Each row is where one point has got to under a steady rotation. How many steps took it there?
The counts run from 0 to 335.
+1.39	-1.42	-1.70	-2.20	+0.05	+2.40	-4.35	+1.18	+1.78	+0.56	+4.36	-0.18	+1.21	+0.29	-0.48	+0.53	-0.22	-1.20	-0.10	+0.45	-0.15	+0.44	-0.38	+2.89	-0.56	+0.58	-0.61	+0.00	-1.63	-1.99	-1.04	+1.48	+0.76	-3.06	+1.34	-1.43	-1.93	-1.37	-0.58	-0.47	-0.08	+2.20	-1.46	+2.93	+0.81	-0.35	+0.34	-0.81	+0.81	+2.86	+1.71	-0.26	-0.84 : 102
-0.94	+1.58	+0.63	+3.10	-0.70	+1.91	-2.65	-1.83	+0.77	+3.87	-0.42	-1.24	+1.55	+2.66	-1.71	-2.26	-1.08	+1.23	-1.23	-0.09	-0.04	+0.58	+1.18	-0.87	-1.19	-0.23	-1.98	-1.83	+2.05	+0.35	-0.16	+1.85	+2.41	-0.98	-0.44	-1.98	+0.73	+0.41	+1.02	+1.88	-0.37	+0.93	+1.23	+2.34	+0.22	+2.12	+0.77	+1.73	+2.01	+0.48	-0.06	-1.79	+3.33 : 274
+1.81	+1.47	+1.82	+3.73	+0.17	+1.18	-0.99	+2.20	+1.47	+3.09	-4.24	+1.11	-1.66	+1.65	-0.86	+0.25	-1.83	+0.26	-1.19	+0.25	-0.77	-1.74	-0.19	+1.32	-2.41	+0.34	+0.11	-0.72	-1.05	-1.45	+0.01	+0.69	+1.59	-0.91	+1.07	-1.67	+0.99	-3.70	+1.35	+1.85	-1.21	+2.15	+1.35	+1.60	+1.16	+0.69	-1.88	+1.21	+1.19	+0.48	-0.33	+0.58	+1.35 : 289
-0.07	+0.06	-2.18	+0.22	-1.50	-1.97	+0.13	-0.92	+1.54	-2.50	+2.66	-0.60	+1.51	-0.27	-0.35	-0.54	+0.89	+0.42	-1.19	+1.90	-0.11	+0.24	-2.41	+0.59	+0.84	+3.27	+0.21	+0.73	-0.11	-4.51	+0.45	-1.00	-2.88	+0.76	+2.11	-1.05	+1.72	-1.45	+0.14	+0.30	+2.37	-1.09	-1.16	-0.54	+0.74	-0.49	+2.41	-0.99	-3.35	+2.25	-0.86	+0.93	+0.36 : 31
+0.59	-1.35	+0.14	+1.18	+1.82	+2.70	-3.43	-0.31	+1.63	+0.83	-0.45	-0.18	+1.95	-0.03	-1.18	+0.15	-0.52	+0.60	+1.49	+2.16	+0.63	-2.09	-0.09	+2.50	-0.66	+1.40	-0.46	+1.07	-2.26	+0.86	-2.32	+1.14	-2.01	-1.09	+1.62	-3.15	-1.34	+0.19	-0.44	+0.68	-2.84	+1.53	-0.40	+4.27	+1.82	-2.70	-2.11	+0.75	+2.05	+0.86	+0.89	-0.90	+1.26 : 98
+2.37	-0.65	-2.22	-0.40	+0.41	+2.80	-4.18	+0.13	+1.89	+0.63	+2.63	-0.30	+0.69	-0.11	+0.07	+0.98	-0.86	+0.52	-1.06	-0.55	-0.06	+0.49	-0.49	+1.03	+0.88	+0.09	-1.72	-0.08	+0.16	-1.03	-1.97	+1.91	+1.56	-2.60	+0.17	-1.96	-0.14	-1.97	-0.19	+0.60	-1.19	+2.16	-1.45	+2.66	+2.42	-0.29	-1.75	-0.92	+1.98	+3.38	-0.02	-0.20	-0.55 : 103
-0.02	+0.70	-1.04	+4.12	+1.51	+2.97	-2.15	-2.51	+2.75	+1.56	-3.50	-0.94	-0.57	-0.26	-2.25	+2.09	-0.32	+0.55	-0.19	+1.01	-1.66	-2.74	+0.89	+0.37	-1.38	+0.13	-0.73	+0.07	-2.06	+2.44	-0.18	-0.24	-2.41	+1.32	+1.50	-0.87	+0.97	-1.09	+1.83	-1.87	-1.07	+1.21	-1.20	+1.70	+0.47	-1.70	+0.83	+0.66	+0.32	+0.11	-0.09	+0.74	+0.89 : 93
-3.10	+1.01	+2.27	-1.65	-2.80	+2.22	-1.08	+1.58	-0.64	+1.62	+1.16	-1.54	+1.67	+2.49	-1.64	-1.76	+1.60	-0.56	-0.45	-0.58	-2.19	+1.64	+0.29	+1.42	-3.51	+1.68	+1.14	-3.04	+0.01	-0.61	-0.68	+0.32	+2.72	-0.85	+0.80	-2.31	-0.92	+1.26	+2.25	+1.09	+1.30	-3.04	+0.85	-0.85	-1.11	+0.77	+1.58	+0.77	+0.94	-1.51	+2.07	-0.34	+2.29 : 271
-2.80	-2.81	-0.17	+0.22	+1.41	-0.01	-0.89	+0.09	+1.77	-0.37	+0.66	-2.63	+1.36	+0.91	-3.24	+0.05	+0.64	+0.23	+1.17	+2.57	-1.30	-1.49	-0.33	+2.13	-2.27	+1.63	+1.37	+0.36	-3.57	+0.62	-2.07	-1.06	-3.31	+0.66	+2.33	-1.56	-2.42	+0.43	+0.50	-0.46	+0.79	-0.83	-1.28	+1.12	-1.61	-3.27	+0.76	+0.49	-1.01	-0.27	+1.75	+0.04	+0.63 : 96
+1.19	+1.66	+2.47	+1.79	-2.11	+0.82	+0.57	+1.88	+0.60	-1.75	-1.92	+1.57	+0.96	-1.47	-1.46	-1.07	-1.47	-1.99	-1.18	+0.12	-0.36	-2.13	-2.84	+1.62	-2.61	-0.40	-1.37	-0.18	+0.52	-1.20	-1.37	+0.94	+0.94	-1.87	+1.62	-1.97	-1.71	-2.73	-0.67	-0.94	-1.08	+2.48	+0.55	+0.38	+1.79	-2.19	+0.97	+0.38	-1.90	-0.41	+3.41	+0.03	+0.63 : 22
+0.72	-1.83	-1.94	-0.86	-1.99	+0.43	+0.37	+2.88	+0.97	+1.16	+1.95	-0.69	+0.37	-0.52	+0.17	-0.78	-1.25	-2.92	+1.88	+4.88	+1.07	-1.35	-0.15	-0.04	+1.56	-1.38	+2.08	-0.35	+1.21	-1.51	-0.75	-0.03	-1.99	+1.81	+0.88	-2.22	+0.85	-0.69	-2.03	+2.80	-0.50	-0.14	-0.28	-0.23	+1.22	+1.56	-4.98	-1.29	+0.84	-0.31	+0.92	+0.14	-0.50 : 225
+1.48	-1.38	+0.41	+0.02	-0.37	+3.23	-1.01	+1.26	+0.69	+2.77	+1.23	+0.53	+0.13	+0.10	+3.13	-0.35	+1.05	+0.35	+1.34	+0.70	-1.45	+1.90	+2.55	+3.51	+1.35	+1.43	+1.19	-0.56	+1.87	-0.80	-1.10	+0.82	+1.02	+1.15	+0.44	-0.76	+0.03	+0.45	+0.14	+2.92	-0.67	-0.47	-2.82	-0.22	-0.29	-0.14	-3.08	+1.21	+3.76	-0.19	+1.01	-0.64	+0.47 : 69
+0.38	+0.26	+0.02	+1.71	-0.31	+0.94	+0.80	+0.18	+1.49	-4.25	-0.30	+0.44	+2.10	-2.92	-0.54	+0.36	+0.29	-0.72	+0.82	+0.73	-1.45	-0.80	-2.73	+3.11	-2.27	+0.77	-1.39	+0.60	+1.33	+0.21	-1.41	-0.77	-3.23	-0.53	+1.65	-0.88	-0.21	-1.78	+1.35	-0.96	-1.51	-0.79	-1.17	+0.44	+0.66	-3.35	+1.47	-1.18	-3.63	-0.38	+2.69	+0.15	-0.66 : 127
+1.20	+0.87	+3.02	+2.64	-0.94	+3.21	-2.18	+0.83	-0.12	+4.57	-3.77	-0.45	-0.94	+2.49	+1.52	-0.73	+0.32	+1.25	-0.15	-2.18	-1.21	+0.89	+0.58	+3.05	+0.63	-0.36	-0.05	-0.99	+0.72	-0.25	-0.91	+1.71	+3.21	+0.01	+0.78	-0.22	-0.53	+0.33	+1.36	+0.97	-0.66	+1.58	-1.35	-0.38	+0.05	+1.46	-1.09	+2.08	+2.84	-1.13	+0.58	+0.72	+1.51 : 179
-0.41	+1.89	+2.11	+0.07	-0.71	+3.25	-1.57	-2.48	+0.61	-1.04	+0.17	+0.86	+2.63	-1.17	+1.31	+0.26	+1.33	+1.36	+0.15	-1.61	-2.53	+0.49	-0.60	+2.79	-0.74	+3.66	-0.78	-0.33	+0.08	-0.83	-2.37	+2.42	+0.86	-2.23	+1.89	-2.14	-0.94	+0.90	+2.32	-0.15	-0.40	-1.03	-1.09	+0.39	+0.54	-2.71	+1.72	+1.11	+0.85	+0.72	+1.90	+0.27	+2.51 : 268
+2.26	-1.00	+3.03	+1.35	-0.63	+0.86	-1.50	+0.00	+1.31	+0.61	-3.06	+0.01	-0.52	-0.98	+1.10	-0.14	-0.69	+1.67	-1.19	+0.14	+0.47	-2.20	-0.79	+1.97	+1.63	+2.78	+0.02	+2.42	+0.92	-1.90	-2.08	+1.38	+1.11	-0.91	+2.36	-1.28	-0.45	-1.24	-2.59	-2.25	-0.15	+1.72	-3.42	-0.61	+1.89	-1.86	+1.14	+1.72	-1.44	+0.73	+2.94	-0.71	+0.05 : 283
-1.45	-2.35	+1.42	-2.29	-1.28	-1.03	-1.11	+2.79	+0.34	+0.57	+3.99	-2.13	+1.48	+2.43	-0.90	-2.19	+3.17	-0.35	+0.61	+0.97	-0.32	-0.45	-2.67	+1.26	+0.55	-0.16	+2.21	+0.10	-3.14	+1.90	-0.79	+0.69	-2.52	+0.70	+2.35	-1.93	-1.58	+0.44	-1.69	+1.00	+0.04	+0.75	-0.86	+0.41	+1.13	-0.63	-0.43	-0.02	+0.22	-1.89	-1.85	-0.59	-0.93 : 206
+0.87	-0.57	+1.98	+1.15	-0.66	+1.07	-1.41	-0.87	-0.21	+2.43	-1.14	-0.41	-0.05	+0.68	+4.17	-2.17	+2.60	+1.78	+0.49	-0.52	-0.27	-0.66	+1.01	+0.62	+3.86	+3.24	+0.55	+1.43	-0.48	-0.52	-1.54	+2.49	+0.20	+1.46	+1.79	-1.30	+0.96	+2.27	-1.56	+1.06	+0.52	+0.70	-1.99	-0.93	+1.60	-0.86	-0.80	+3.54	+3.14	+1.03	-1.07	+0.17	+1.73 : 174
+2.75	-0.41	-1.75	-0.25	-0.40	+3.65	-1.28	-0.72	+1.48	+2.14	+3.12	+0.32	+1.20	-1.10	+2.59	-0.79	-0.18	-0.90	+1.68	+1.94	-0.16	+1.10	+1.50	+2.58	+1.85	-0.74	-1.28	+0.17	+2.48	-0.47	-0.49	+0.78	-0.75	+0.55	+0.08	-0.31	-0.83	+1.72	+0.22	+2.55	-1.27	+0.69	-1.66	+1.76	+1.74	+1.31	-1.64	+0.11	+2.29	+1.60	+1.15	-2.02	-0.74 : 334
-2.64	+0.03	+1.64	-2.37	-1.93	+1.73	-1.42	+0.52	+0.11	+0.07	+1.77	-2.14	+3.33	+1.45	-2.90	-1.39	+0.59	-1.23	+0.32	+1.09	-0.70	-0.39	-1.38	+0.67	-3.02	+0.52	+0.00	-0.85	-1.37	+0.90	-1.24	+0.75	-0.78	-0.70	+1.84	-2.41	-1.45	+0.67	+0.01	-1.13	+0.81	-0.97	+0.75	+1.84	+0.13	-1.21	+3.11	+0.35	-0.81	-0.82	+1.88	-1.23	+2.15 : 6
-2.21	-0.85	-1.83	-0.69	-1.58	+2.13	-2.19	+0.10	+0.44	-0.50	+0.17	-2.20	+0.68	+0.78	-1.97	+2.66	+1.74	+0.93	+0.25	-1.00	-3.35	-1.06	-1.33	-1.40	-0.70	+2.46	+1.36	-1.43	-1.54	-1.75	-0.46	-0.40	-1.64	+1.53	+1.32	-1.89	+3.66	-1.51	+2.48	+0.10	+2.66	-3.45	-0.83	-1.93	-0.46	-1.07	+1.25	+0.54	-0.05	+1.56	-0.93	+2.95	-0.75 : 0
-0.09	+1.87	+2.33	-0.60	+0.02	+1.96	+0.05	+0.49	+1.74	-0.39	-0.41	+2.61	+0.48	-3.08	+0.31	+1.22	-0.45	-1.14	-0.78	+1.42	-3.03	+1.43	+1.03	+2.28	-2.29	+2.81	-0.04	-1.36	+1.03	-3.60	-0.60	-1.18	+1.78	-2.66	+0.40	-1.69	-2.93	+0.20	+0.20	+0.63	-0.78	-0.78	-1.01	-1.50	-1.04	-1.41	+2.04	+0.64	+0.23	-0.74	+3.94	-0.35	+1.58 : 162
+1.72	+0.62	+0.00	+2.26	+1.52	+3.50	-3.31	+0.23	+1.22	+2.63	+0.08	+1.31	+0.49	-1.57	+2.19	+0.74	-0.09	+0.39	-1.09	-1.61	-2.81	+2.40	+2.17	+1.82	+0.37	-1.14	-2.06	-2.30	+1.11	+0.06	-1.14	-0.72	+1.64	-0.14	-1.13	-0.22	-1.14	-0.51	+2.85	+1.57	-0.35	+1.27	-1.46	+0.56	+0.30	+0.27	+1.46	+1.30	+3.76	-0.10	+0.27	-0.98	+0.58 : 73
-1.34	-4.11	-0.15	-2.14	-0.85	+0.63	-2.83	+1.75	+0.91	+1.23	+2.76	-1.62	+1.20	+2.11	-1.63	-0.20	+0.05	-0.25	+1.63	+1.66	-0.11	-0.41	-0.35	+1.36	-1.69	+1.10	+1.93	+0.70	-1.05	-0.44	-2.10	+0.83	-0.48	-0.07	+0.30	-2.95	+0.04	-0.71	-1.06	+2.97	-0.45	-0.16	-0.98	+1.91	-0.36	-0.33	-4.07	-0.15	+1.93	+0.70	-0.25	+0.22	-0.57 : 100
+0.55	+1.25	+0.38	+1.04	-1.15	+2.28	-0.84	+3.65	+2.11	+3.46	+2.09	-1.58	+0.28	+2.46	+0.74	-1.04	+1.58	+1.53	-1.32	+0.08	-1.63	+2.12	+0.37	+0.86	-0.36	-1.51	-0.85	-2.10	+2.06	+1.21	+0.58	-0.55	+1.73	+1.16	+0.28	-1.38	+3.80	-3.46	+0.99	+1.16	+0.23	-1.03	-1.36	+0.95	+0.30	+1.73	-0.27	-0.86	+0.36	-1.81	-1.55	-1.19	-0.94 : 305
+1.35	+1.94	+2.17	+2.73	-0.54	+1.09	-1.48	+2.18	+1.73	+1.71	-3.20	+1.63	-1.55	+1.09	-0.52	-0.44	-1.91	-1.06	-2.36	+0.36	-0.82	-0.06	-1.50	+2.69	-2.29	+0.47	+0.96	-0.96	-0.48	-2.39	-0.30	+0.39	+1.17	-1.89	+1.79	-1.84	-0.82	-3.59	+0.86	-0.55	-0.91	+2.57	-0.16	+2.17	+0.83	+0.22	+2.23	+0.57	-0.67	+0.44	+2.04	+0.03	+0.23 : 288
-0.83	-1.42	+1.32	+0.97	-2.59	+1.11	+0.26	+1.42	-1.10	+0.95	-3.30	+0.25	+0.06	-0.46	-1.16	-0.90	-1.96	-1.89	+1.76	+3.08	-1.04	-0.88	+0.76	-0.55	-2.63	-1.17	+0.76	-0.96	+2.06	-0.68	-1.22	-0.66	-0.48	+1.57	-0.07	-1.77	-0.08	-0.13	-0.49	+2.76	+0.61	-0.11	+2.07	-1.85	-1.76	+0.45	-2.75	+1.36	+1.86	-1.93	+2.84	-0.26	+2.38 : 255
-1.04	-0.65	-0.21	+2.85	-0.23	-2.71	+0.06	-0.21	+1.61	+0.81	+0.56	-1.09	+1.09	+2.23	-0.56	-1.13	+1.76	+1.58	-0.66	+0.86	-0.01	-1.58	-1.29	-0.58	-0.33	+3.14	+1.26	+0.54	-2.78	-1.51	+0.83	-1.34	-1.88	+1.62	+2.19	-2.69	+2.53	-0.35	-0.58	+2.86	-0.17	-0.42	+0.69	+1.33	+0.93	-1.14	-2.80	+0.67	+0.12	+0.78	-3.12	+1.13	+1.49 : 295
+0.23	+1.58	+1.07	+0.74	-1.27	-1.04	+0.38	+2.90	+1.23	-0.07	+3.12	+0.03	+1.35	+1.70	+0.20	-2.83	+0.17	-0.52	-0.22	+1.16	-1.60	+3.81	+0.31	+1.90	-3.73	-2.81	-0.89	-1.43	+0.60	-1.39	-0.37	-1.32	+0.10	+0.77	+0.41	-0.39	-1.23	-1.61	-0.70	+0.83	+0.91	+0.31	-0.20	+0.81	-1.53	+2.33	+3.39	-0.19	-1.69	-0.84	+0.85	-2.83	+0.66 : 41
+3.54	+0.17	-3.87	+0.72	+0.11	+1.68	-1.45	+0.28	+1.71	-0.66	+1.46	+1.56	-0.34	-2.83	+1.17	+0.85	-2.25	-1.94	+0.59	+2.05	-0.70	-0.32	+0.12	+1.57	+2.01	-1.69	-0.78	-0.38	+0.89	-2.89	-0.63	+0.24	-2.12	-0.27	+1.57	+0.76	+0.16	-2.73	+0.35	+0.57	-0.13	+2.30	-1.11	+0.95	+2.33	+1.56	+0.64	-1.22	-0.59	+3.17	+0.36	-0.15	-1.14 : 228
-1.41	-0.97	+1.04	+1.98	+0.73	-0.04	-3.22	+0.68	+0.89	+1.10	+0.79	-0.57	+1.11	+0.08	-0.96	+0.40	+1.12	+0.72	-1.80	-1.54	-2.87	+1.36	+2.02	-1.02	-0.55	-1.68	-1.33	-2.42	-3.41	+0.96	-1.82	-2.79	+0.06	+0.83	-0.57	-0.52	-2.49	+0.22	+0.51	+0.47	+0.82	+0.53	-1.54	-2.29	-3.10	+0.14	+4.02	+1.70	+0.51	-1.26	+0.09	+0.27	+0.98 : 76
-0.18	+0.82	-0.18	+1.05	+1.50	-0.70	-1.87	+1.41	+1.61	-0.65	+1.90	-1.23	+0.83	+1.40	-0.46	-0.65	+0.83	-0.45	-1.00	+0.98	-1.71	-1.24	-1.75	+0.15	-1.13	-0.06	-0.75	-0.42	-4.78	+2.05	-2.11	-0.44	-4.58	+0.88	+1.91	-1.17	-0.73	-1.80	+0.46	-1.48	+1.15	+1.34	-0.89	+1.85	+1.33	-1.66	+5.23	+1.18	-1.11	-0.39	-1.37	-0.43	+0.69 : 202
-1.29	-1.26	+1.51	+3.58	+0.16	-0.14	-2.90	-1.20	+1.40	+2.67	-0.90	-0.96	+2.19	-1.05	+0.43	-1.25	+1.95	+1.32	-0.68	-0.77	-0.30	-1.83	+0.78	-3.48	+1.87	-0.72	-1.63	-1.06	-2.68	+3.05	-1.25	-1.78	+0.16	+0.85	-0.66	-2.11	-0.48	+1.73	-1.60	+2.36	-0.98	+2.18	-0.20	-1.65	-0.18	-1.29	-1.83	+2.26	+2.42	-1.37	-0.68	+1.35	+1.41 : 79
+1.90	+2.46	+1.37	+1.19	+0.64	+2.87	-0.33	+2.19	+2.70	+3.93	+0.97	-0.38	+1.10	+1.35	+2.50	-0.73	+0.54	+0.54	-1.68	-0.85	-0.99	+0.99	+0.30	+2.47	+0.44	-0.58	-1.17	-1.50	+2.46	+0.94	+1.65	+0.27	+1.47	-0.25	+0.05	-1.29	+2.62	-2.50	+0.82	+0.06	-1.59	+0.50	-1.75	+2.64	+2.45	+1.53	+0.14	-0.84	+0.91	+0.13	-0.38	-1.37	-0.09 : 304
